In the rows, zero is written as 128.
The rows below fall into families. The same turns and mirrors carry the whole set onto itself and the rows of a family onto each other. For each named row, which other rows are in its family? Write them in the order they are listed.
These 30 rows form 5 families of 6 rows each.
J534: [ 94 169 150 126 125  93 138 104 123 123 110 100  94 142 115 121 117 135]
J183: [137 136 109 114  79 103 147 142 144 131 122  98  93 114 120 137 128 150]
J907: [ 84 134 137 131 129 130 160 100 121 138 117 138 113 127 138 146 138 142]
J988: [ 92 130 133 139 132 132 158 108 119 149 111 134 109 140 142 145 134 140]
J714: [ 95 159 152 123 119  83 146  98 121 126 106  99  89 124 116 129 132 131]
J886: [ 90 141 135 136 140 116 148 110 123 147 109 137 114 131 146 144 132 137]
J377: [137 139 107 115  84 108 143 139 148 116 117  93  96 116 125 119 128 137]
J422: [115 145 128 135  97  89 150 110 125 149 130 115  91 133  88 115 139 161]
J902: [118 131 139 129  98 100 149 119 127 147 131 107  94 126  82 121 135 169]
J538: [113 120 116 135  97 151 152 128 140 130 136 132 106 137 128 120 139 157]
J400: [108 115 120 131 102 148 151 125 143 134 140 134 117 124 116 121 132 155]
J35: [ 92 148 133 141 130 121 156 109 123 145 119 130 114 144 154 145 130 137]
J26: [116 135 128 133 102  97 143 126 129 151 134 121  95 128  85 107 133 165]
J684: [107 132 128 117 124 120 144 130 153 110 104  96  98 130 134 147 117 107]
J197: [106 139 124 117 134 116 154 129 144 119 108  95 108 146 132 150 109 111]
J625: [127 135 110 105  86 104 152 151 145 123 121  98  87 118 111 140 134 141]
J224: [106 132 120 109 118 123 149 125 138 110 100  96 101 123 140 151 118 111]
J234: [ 98 165 155 123 122  80 151 106 127 136 106 108  89 123 126 119 126 131]
J411: [110 148 135 130  97  98 156 115 124 145 132 120  84 137  93 102 133 163]
J263: [109 120 126 129  95 142 149 136 138 131 136 130 108 120 129 132 154 164]
J498: [105 138 147 123  95 101 150 126 118 143 131 110  88 123  89 113 139 166]
J919: [ 90 153 135 134 129 130 152 104 128 133 122 139 119 143 146 141 132 145]
J856: [ 90 165 153 128 134  90 143 111 130 128 112 100  97 131 129 116 118 132]
J170: [105 133 129 119 128 116 140 129 138 124 102 103 107 133 139 155 110 105]
J511: [145 136 110 118  86  99 144 145 148 128 122 102 100 124 113 122 133 143]
J486: [110 148 112 109 124 121 150 128 139 113 103 101 106 143 137 149 107 116]
J899: [112 119 126 130  98 139 143 132 148 132 140 127 110 110 122 124 140 169]
J116: [102 158 160 125 133  84 140 109 129 130 104 105 102 127 126 127 125 124]
J177: [134 142 107 113  87 107 151 141 155 114 122  98  86 131 116 122 128 135]
J811: [119 117 121 135  91 138 138 138 143 137 141 131 114 122 122 119 134 155]

Which other rows belong to the same family as J377? J988, J422, J400, J684, J234
Which other rows belong to the same family as J625? J534, J263, J498, J919, J486
Which other rows belong to the same family as J197? J183, J902, J35, J856, J899

The rows below fall into families. The same turns and mirrors carry the whole set onto itself and the rows of a family onto each other. For each named row, which other rows are in its family? Write them in the order they are listed.
These 21 rows form 7 families of 3 rows each.
J955: [111 126 125  98 121 119 117 136 127 125 130 121 125 157 139 128 142 100
 127 119 110 139 113]
J897: [143 134 111 123 135 138 110 140 150 129 151 120 122 129 151 137 144 137
 115 153 155 102 146]
J30: [122 147 127 130 149 142 146 131 111 137 163 140 146 113 146 154 141 140
 120 165 108 121 137]
J938: [121 137 117 140 157 144 133 141 130 142 155 136 150 130 148 191 139 147
 111 151 111 137 108]
J515: [115 146 145 118 161 152 129 129 119 137 156 116 139 146 148 171 146 161
 118 148  99 133 130]
J974: [120 129 114 132 111 131 128 133 120 130 156 140 131 147 137 125 144  93
 144 135 114 113 140]
J434: [117 171 115 117 146 148 130 123 131 134 158 112 145 129 145 174 134 146
  95 149  97 138 101]
J575: [112 156 105 121 110 135 119 123 123 127 158 119 127 162 132 151 133  96
 127 119  89 135 102]
J205: [134 138 122  91 150 121 101 139 142 126 134 108 107 140 152 146 140 147
 108 143 139 131 118]
J404: [ 98 146 118 138 127 123 126 127 136 142 159 141 139 163 142 137 111  87
 119 135 103 111 125]
J844: [118 119 110 141 116 131 123 142 126 133 152 139 139 159 133 166 137  94
 137 117 106 136 109]
J311: [143 123 100 133 135 134  96 148 159 132 148 119 119 152 149 172 139 133
 116 134 152 120 117]
J905: [103 146 131 100 159 128 136 131 114 138 138 130 136 136 150 153 145 141
 116 153  94 145 107]
J503: [106 127 138 121 122 145 122 131 122 130 149 118 136 175 136 143 148 109
 139 114  95 132 131]
J323: [136 130 133 111 136 145  95 137 150 125 146  96 116 163 147 151 145 145
 116 126 141 119 140]
J634: [116 138 122 130 113 139 141 124 121 134 173 154 133 148 130 144 129  97
 132 124  98 131 122]
J423: [124 153 123 125 153 154 142 126 145 142 168 142 143 120 149 164 135 154
  97 159 123 125 123]
J786: [113 164 127 134 160 126 128 127 130 145 170 137 135 135 150 165 105 136
 101 162 109 113 125]
J864: [132 157  94 112 127 140  94 129 163 127 148  98 114 157 148 152 140 131
 105 135 136 119 108]
J596: [139 136 102 121 123 139 105 131 167 132 161 132 105 156 146 138 137 123
 119 135 152 108 130]
J836: [129 147 119 127 134 122 101 135 161 134 157 118 124 147 147 144 105 117
  94 138 147 101 134]

Which other rows belong to the same family as J575? J434, J864
Which other rows belong to the same family as J423? J634, J596
Which other rows belong to the same family as J844? J938, J311
Which other rows belong to the same family as J897? J30, J974
Which other rows belong to the same family as J905? J955, J205

The rows below fall into families. The same turns and mirrors carry the whole set onto itself and the rows of a family onto each other. For each named row, which other rows are in its family? Write them in the order they are listed.
These 32 rows form 4 families of 8 rows each.
J199: [117 122 128 173 154 120 116 109 102 116 153]
J870: [146 144 155 148 126 114 137 111 124 122 139]
J218: [135 115 141 155 162 128 146 136 121 145 129]
J554: [141 141 158 144 126 115 141 113 120 121 144]
J253: [157 108 145 140 131 133 137 149 127 103 110]
J435: [116 129 120 171 150 123 118 107 107 124 152]
J822: [163 132 121 185 142 126 126 134 128 107 134]
J89: [143 147 157 138 127 120 133 118 122 116 143]
J44: [142 119 128 148 123 114 107 112 114  81 126]
J38: [160 106 145 142 130 125 145 140 125 105 106]
J178: [138 120 143 161 162 136 151 138 118 139 134]
J525: [120 128 120 170 153 119 117 102 105 118 148]
J688: [133  92 112 166 149 136 122 140 106 107 113]
J697: [138 113 136 159 160 131 157 135 121 141 131]
J152: [115  94 140 126 135 124 133 108 111 114 127]
J318: [138 123 127 148 120 116 105 117 110  82 130]
J926: [134  94 105 163 154 131 121 139 109 104 118]
J221: [134  90 110 164 157 131 124 132 106 103 115]
J845: [115 101 145 122 145 126 135 116 107 114 126]
J73: [161 139 123 181 146 125 126 143 119 110 137]
J329: [130  91 113 165 158 140 122 139 111 104 124]
J604: [157 138 124 181 139 134 122 139 127 104 140]
J526: [116 131 125 162 154 127 119 106 105 117 156]
J79: [161 113 138 135 126 130 143 142 128 108 110]
J909: [161 136 127 182 139 122 125 141 129 107 137]
J86: [118 102 144 126 142 119 134 108 102 117 123]
J492: [113 100 137 125 140 123 136 112 100 115 124]
J292: [159 108 142 137 130 124 143 146 123 100 110]
J664: [142 121 123 153 118 123 112 115 108  78 134]
J744: [138 117 138 163 162 131 155 129 115 143 128]
J609: [144 144 151 141 132 112 139 111 124 115 149]
J233: [135 118 125 143 123 124 104 117 115  79 132]

Which other rows belong to the same family as J218? J199, J688, J152, J73, J79, J664, J609
Which other rows belong to the same family as J697? J554, J435, J318, J926, J909, J492, J292
Which other rows belong to the same family as J526? J253, J89, J178, J845, J329, J604, J233

